Each named move below is a turn or a mirror, shown by a few rows before and after it. Which moves, in which order, take the first row of each later pair to the second? The first pair is answered.
move E:
[ 13.8 -22.8  -5.4   1.2 -25.0  13.2  -5.4  -4.9 -12.4 -18.8  18.5   1.7
 -18.9  -6.5   5.1  10.4  18.0  -8.9 -13.7  18.9  11.5  -0.3  34.0  15.1
  16.1  19.1  28.3   5.8  -4.3] -> [-15.7   1.2 -22.9  11.1  10.9 -11.7  -5.1  -1.8  -5.6  27.6 -19.5 -28.2
   7.8  13.6 -14.6  24.5  18.5  21.5   1.8 -12.9  -3.2 -14.4  20.3 -18.2
   5.8 -12.3   4.2 -10.2  16.8]
[ -9.5  -1.2 -17.5  -1.1  14.7 -13.7  -9.8 -12.2  -4.7  47.3 -21.6 -21.7
  13.4  -4.4   2.6  28.9   9.2  24.4   4.0 -23.0 -10.6   2.0  -9.7 -33.7
   2.4  -8.3   5.2  -7.9  24.2] -> [ 27.0 -27.5   3.7 -12.1 -25.8  17.6  -7.3 -15.1 -12.5  -8.7  26.6  14.8
 -14.3 -28.6  24.1  12.3   5.9 -10.9 -20.1  13.0   2.3  21.4   2.9   8.3
  15.7  25.1  27.9   9.6  -5.9]
[  3.2 -19.2   8.1 -19.0 -54.5  17.9 -40.6 -20.4 -18.2 -37.4   7.4  20.6
  28.7   0.3  11.2   1.5 -23.3 -19.9 -36.4  31.3  26.7  19.2   3.6   4.5
  36.2  -5.7  16.0  14.2   4.1] -> [-32.1   5.6 -11.9 -10.3 -14.7 -14.2 -44.7 -17.4 -12.7  14.9 -37.6 -14.8
  56.1  21.1  -8.9  18.8 -22.7  13.3 -12.9   0.0  12.5  -1.3  -7.2 -35.6
  21.1 -40.0  -8.1   1.4  31.9]
[-12.4 -17.5 -12.3   1.0 -17.1  -8.5  -2.3   9.6 -14.0   5.8  -5.3  -8.9
   9.6  -6.0  -5.5  12.0   5.6   1.9 -14.5  11.3  20.1   7.4  27.6 -15.4
  14.7   9.4   9.5  -5.0  17.0] -> [-12.4 -15.4 -12.5   1.5 -17.5  -4.8  -0.7   9.2 -13.4   5.0 -10.3  -8.0
   8.2  -8.5  -4.6  12.0   6.6   1.3 -13.3   9.6  21.5   5.9  26.6 -15.5
  15.0  10.1  10.8  -5.5  20.2]
move J:
[  6.2   8.9 -14.3   1.5  35.1  -8.7   1.6  17.2 -19.6  16.8 -19.8  -1.6
  -3.9  -0.1  -8.9  14.2  -4.9   5.6  31.3 -38.3   2.8 -13.5 -27.7  -9.6
 -24.9 -19.0  10.1 -16.3  27.4] -> [  9.1  -4.4 -16.9   4.2  29.9  -5.1   0.9  11.2 -37.3  18.9 -13.9  -2.7
 -13.1 -10.3  -6.3  24.3   0.2   6.6  25.8 -32.8   8.3 -10.8 -24.7 -18.0
 -14.0  -5.5  22.4 -12.7  28.4]
[  2.9   6.0 -14.5  -1.8 -20.7  20.1  -9.8  13.3  18.3  -7.2  -6.6  16.5
  23.8   0.0 -10.2 -17.0  -2.4 -34.7   5.7  36.6  13.5   1.6  28.0  25.6
  10.2  -4.4  -8.2   1.8   9.0] -> [ -0.7  22.0  -5.1  -4.6   3.6   7.0  -1.8   5.4  39.6  -2.9 -13.1  11.4
  23.6  11.3 -16.4 -29.1   0.7 -28.2  16.0  15.1  -8.5  -9.0  -3.8  34.8
 -12.5 -23.2 -20.4   7.0   0.2]
[ -3.5  19.0  13.7   4.4 -11.2  13.8  -5.8  16.3  20.3 -31.8   1.3  17.8
  21.9  -8.6  -1.8  -1.4  -7.1 -36.5  12.9  31.9  -0.3   2.1  14.9  25.6
  -7.3  14.7 -12.4  -1.6  -3.7] -> [ -3.1  30.8  20.7  -0.8   8.4   3.4   0.9   6.7  26.9 -27.5  -4.4  13.5
  14.0  -0.2  -2.2 -11.7  -6.0 -26.7  24.0  10.8 -18.0  -2.9 -11.0  27.9
 -23.0  -0.1 -22.5  -1.7 -10.5]
[ -5.5  -7.5  -1.8   1.0 -14.3   9.0 -33.7   3.2 -10.2 -11.3  -2.2  17.9
 -13.9  12.1  22.6   9.9   1.9  -8.9  -5.1  22.0  21.8  18.8  15.5  12.9
   0.2  24.6  18.5  -3.6   2.2] -> [ -6.2   5.9  -3.9   0.7 -11.0   8.1 -32.5  11.1  11.9 -12.8  -6.7  20.5
   2.9  21.3  16.1  -3.5  -4.4 -18.0   4.3  23.3  21.5  17.6  18.2  24.0
  -7.7  11.0   5.8  -6.4   2.9]
move G:
[-19.6  -5.9 -27.6  15.3   1.0  -1.0 -23.0  -2.2  -9.4  16.9 -10.9 -15.9
   4.0 -13.3 -10.0  36.2   1.3   2.1   0.5 -13.9  -4.2  11.2  -3.6 -46.4
  14.5 -24.3  -1.4 -16.1   7.7] -> [-15.8 -17.4 -28.1  19.8 -10.5   7.9 -23.0   4.0 -18.9   2.9  -3.3  -6.0
   7.5 -20.7  -6.2  37.2  -2.4  -5.8  -7.7   5.5   5.4  12.9  19.8 -40.9
  25.9 -10.3   3.0 -13.4  11.3]
[-27.1  -7.1   2.6  19.2   4.4 -30.5   7.1 -11.4  17.9  39.6 -14.4 -22.9
  26.6   9.7  10.9  30.2 -12.5  31.3   5.6  11.9  17.9 -28.4  25.7 -21.8
  -1.5   0.9 -35.7 -20.3  19.2] -> [-18.6 -18.7   0.7  22.6  -7.7 -20.8   7.5  -2.8   7.9  30.3  -7.7 -15.8
  24.0   3.6  17.4  30.9  -7.6  26.7  -2.6  27.6  26.9 -24.8  46.9 -13.4
  10.5  23.5 -29.2 -16.1  19.5]
[  5.2  13.3  24.1   6.2  38.3  -8.0  37.0 -10.2 -12.9  10.6  -6.1   2.5
 -19.0 -10.7   8.5  -1.5  21.4  21.4   7.0 -26.7 -20.9 -13.7 -26.0  14.8
 -11.3 -12.1 -16.7   1.6 -18.9] -> [-17.6  32.8   2.5  -4.7   8.0  -2.8   7.1   3.3  40.8  15.2 -23.0   0.1
  29.0 -15.7  -7.0 -11.6 -10.0 -14.2  20.5 -11.4  -1.7  -5.9 -11.7   5.6
 -13.5 -39.9 -19.8 -13.8  -3.5]
move R:
[ -5.5  16.8 -12.0   8.5  18.9  -6.3   2.4  -2.0 -30.4  17.0 -18.5 -21.8
   1.5  -9.2  -5.3  11.1  14.1  35.1   8.1  -8.5   7.1 -19.4   2.7 -13.5
  15.4  -1.1  -8.9 -15.8   5.6] -> [ -2.8  26.4  -7.4   4.4  30.4  -8.5  10.7  -3.7 -21.4  16.6 -17.6 -16.0
  -3.6  -3.8  -4.0  -0.4  16.8  36.2  13.1 -17.3  -3.0 -23.1 -11.7  -1.3
   6.3  -7.5 -17.4 -16.4  -3.3]
[-10.7 -10.7   1.6  -5.7 -16.5  -0.9  -8.1 -23.7  -6.9   4.3  12.0  -2.2
 -21.1 -13.2   6.3   4.7  -2.1  -2.7  -0.2 -23.0  -6.6   8.5 -21.7 -16.1
   1.4  -9.0  17.4   3.4  -6.9] -> [ -8.7 -13.1   1.7  -3.0 -17.6  -1.7  -6.9 -21.2 -13.7   5.1   9.9  -3.4
 -20.5 -13.0   5.1   5.8  -0.9   4.5   0.1 -19.1  -5.1   6.5 -17.1 -22.6
   2.6  -3.9  15.9   4.9  -3.5]
[ -3.1  -3.2  24.5  -4.4  43.0 -15.6  25.8 -24.6 -29.4  -4.0   2.7 -16.3
 -42.8   2.5   1.5  23.2  24.8  54.5   7.4 -34.4 -22.3  -4.2 -42.3 -24.1
  -5.5   6.5  12.9   2.4 -10.2] -> [  2.8  11.0  33.8 -15.3  37.6 -14.4  24.4 -31.0  -2.6 -13.7   9.2  -7.9
 -42.9   1.6   2.3   7.5  13.3  38.0  13.6 -37.8 -26.3   0.2 -59.2  -7.0
 -17.4  -5.0  11.2   4.1 -19.3]

Each pair is two moves apart.
[ -3.4 -21.5   1.8  -4.8 -18.4  23.0 -10.4   5.0  11.8   3.3   6.5   5.0
   2.9  -6.0   5.7  20.3 -26.1 -35.0   0.4  19.1  34.4   7.1  28.4   7.3
  15.8   8.8   3.7  -5.3  -1.9] -> [ -7.4 -18.1   9.7   6.2  36.4  -1.2  13.2  -7.6 -20.3  27.2  -7.6 -16.7
 -22.3  11.1   6.8  34.7   2.8  15.4   1.8 -22.6   6.7 -14.0  -1.2 -15.2
   2.0   6.7  -6.3   0.7  -5.0]	G, E
[ -6.1  43.4   2.0 -13.4 -43.7 -15.1 -21.7   1.7  26.2  15.2  16.9  -9.9
  -0.6   9.6 -22.3 -19.2 -25.2   4.7   2.7  13.8  -8.5 -23.6  -0.4 -33.7
   2.5 -10.4 -17.4   9.9 -13.8] -> [-13.6  33.7  -3.6  -9.5 -50.8 -12.3 -25.4   1.5  10.7  22.1  14.9 -13.4
  -0.5   8.1 -19.3  -6.6 -23.3  10.8  -2.0  19.0  -1.2 -25.9  15.4 -46.1
  16.2   1.3 -17.6   8.0  -2.3]	R, R
[  4.1 -19.1  20.7 -15.7 -30.7   1.3  12.7 -22.7   0.1  17.1  18.9  -1.2
  22.4 -12.2  16.7  19.1  25.8 -20.8 -37.2  34.2  24.4  -9.5  35.6  -2.7
   5.6  23.4  49.2 -10.9  21.8] -> [  9.2 -12.3  40.6 -22.2  14.7 -15.2  35.0 -46.0  -7.3  26.7  18.5  -6.7
  -5.0   0.8  17.4  16.8  47.7  11.1 -30.7  -7.2 -10.3 -22.7 -15.7  -6.5
 -15.3   8.6  44.8  -2.2   5.4]	G, R
[-13.1  22.5 -17.0   2.6  -6.6  -5.9  -8.6  16.6  35.7  14.8 -15.8  -4.4
  42.3  -4.2  -0.3   4.3 -23.6 -14.3  19.0   3.7   6.4  -4.7   8.5  -6.4
   1.9 -23.5 -15.6 -14.6  19.6] -> [  3.1  -5.2 -14.8   4.9 -33.0  11.7  -9.9  18.5  13.1  -8.1   2.5   8.7
  25.6 -20.4  11.9   8.8 -19.0 -27.3   1.6  28.6  25.5   4.7  31.7   3.6
  19.8   6.6  -0.9  -8.4  14.4]	E, R
[ -8.2  18.1  19.5   6.8 -21.8   2.0  -4.8   4.3  42.6   7.0  12.4  -0.4
  -2.1  -4.0  -9.6 -16.8  18.3 -23.0  16.1 -25.4 -17.0   7.2 -20.4  32.9
  30.4   1.9 -14.7   2.0 -14.6] -> [ -4.5  11.1  18.7  11.0 -34.6   7.6  -6.7  12.6  36.8   2.3  12.2   4.3
   6.1  -5.9  -8.1 -11.2  17.9 -30.7   9.7  -6.7  -3.3  11.7   2.5  36.0
  42.3  15.4 -13.7   1.6  -7.4]	E, G
[ 39.8  13.3  22.4  34.7  38.2 -33.4   5.6   4.1  -6.9   3.7   2.0  34.0
 -57.3  24.1  -7.1  10.1  19.7  14.8 -35.7  10.3 -21.4  -4.7 -33.3  49.8
 -23.6  12.2 -13.6   3.8 -42.9] -> [ 33.5  28.0  18.1  24.3  31.4 -34.0  -8.6  -2.5  27.2   3.9   1.5  32.6
 -44.2  28.2 -12.0  -3.0   4.6   1.4 -24.7   5.8 -20.9  -1.2 -54.9  50.8
 -34.5 -13.9 -13.1  -3.0 -43.5]	E, R
